(in the rows, 128 means zero)
Rows swapped in pairs by one turn or mirror: which row each one swaps with
K_104: [134 122 105 107 138 133 115  87 128  94 126 116 119 119 107 145 104  93]
K_922: [146 122 133  84 137 128 111  98 132  97 150 101 113 129  99 152 115 109]
K_918: [144 156 149 136  89 168 150 120 103 138 148 114 118 113 133  98 149 125]
K_532: [117  99 138 117 103 137 159 101 151 124 138 115 107 130 135  84 114 104]
K_422: [129 123 110 115 108 135 137 121 123 125 136 162 132 127 135 166  98 122]
K_399: [149 135 118 126 113 103 148 126 124 134 172 150 130 134 122  99 150 106]
K_400: [153 147 157 101 108 148 132 105 177  99 138 110 133 150 123 135  96 118]
K_911: [130 141  99 139 139 137 122  87 119 101 110 104 134 120 123 133 122  93]
K_563: [124 109 126 122 112 117 154 121 128 128 173 146 127 126 119  92 142  96]
K_466: [100 150 116 145 116 122 154 118 135 118 149 122 151 108 115  96 100 114]
K_298: [136 125 141 109 114 129 131  94 149 111 130 108 127 159 128 141  70 131]
K_564: [123 112 129 125 109 115 146 115 132 126 169 145 118 118 124  84 137  93]
K_302: [175 147 162  95 107 129 128 141 135 101 141  90 114 133 114 132 130 137]
K_621: [157 100 158 116 146 144 116  97 143 124 123 126 133 162 128 133 120 104]
K_288: [166 142 145  89 116 112 111 108 128 107 154  90  98 127 102 138 131 129]
K_588: [145 168 117 158 126 143 138 103 105 120 113 110 151 102 128 126 133 109]
K_4: [124 117 116 109  91 147 131 110 121 127 154 155 116 134 126 157 100 115]
K_368: [124 114 151 112  99 136 147 138 143 133 136  98 126  86  95 119  94 111]
K_686: [145 190 125 133 126 166 137 112 116 137 146 116 128 134 131 148 110 126]
K_414: [132 107 140 122 102 149 161  95 142 119 126 107 102 139 149  88 115 105]
K_997: [158 119 164 138 145 136 138 126 126 154 112 108 149 150 140 124 116 129]
K_327: [161 142 141  80 129 122 111 115 141 104 150  90 102 132  99 135 124 124]
K_405: [153 127 164 125 100 159 141 111 139 130 113 100 104 147 160 113 117 136]
K_129: [131 154 129 142 119 121 148 125 155 105 143 141 172 116 123 105 128 105]
K_580: [124 148 158 117  97 153 150 144 156 132 134  94 118  94 114 123  96 114]
K_421: [137 182 145 122 143 174 154 112 112 136 140 112 129 114 132 121 111 117]
K_551: [144 123 129  91 133 125 102  89 135  96 141 108 109 129 103 150 112 101]
K_916: [160 155 174 109 121 134 138 139 132 120 135  77 121 115 129 112 126 145]
K_61: [173 143 184 115 113 147 137  96 125 133 131  93 108 140 141 128 117 131]
K_631: [132 168 135 157 134 137 124 120 104 136 133 124 141 112 137 116 153 119]
K_986: [161 163 121 139 100 123 144 144 116 123 165 141 141 135 120 123 153 113]
K_427: [126 134  97 120 140 131 124  79 129  99 122 116 133 121 114 148 111  97]
K_528: [144 139 120 134 104 103 137 125 118 130 174 142 117 131 121 105 158 118]
K_135: [176 133 150 127 118 138 111 108 101 121 108 100 137 131 131 147 139 137]
K_975: [162 169 127 148 112 134 138 123 113 142 150 135 144 151 140 141 137 120]
K_647: [124 102 140 111 108 117 136 129 123 118 136 105 136  80  92 116 104 114]
K_460: [156 126 166 137 125 117 150 137 129 141 119  98 144 128 142 102 110 143]
K_320: [123 156 142 121 148 163 149 104 124 115 152 127 136 100 114  92 132  90]
K_823: [149 135 126 132 114 118 143 125 130 127 119 153 150 126 145 165 101 117]
K_319: [119  95 130 122 105 133 152 109 142 123 145 131 108 122 128  82 115  92]

K_421 swaps with K_997
K_135 swaps with K_918
K_405 swaps with K_588
K_298 swaps with K_466

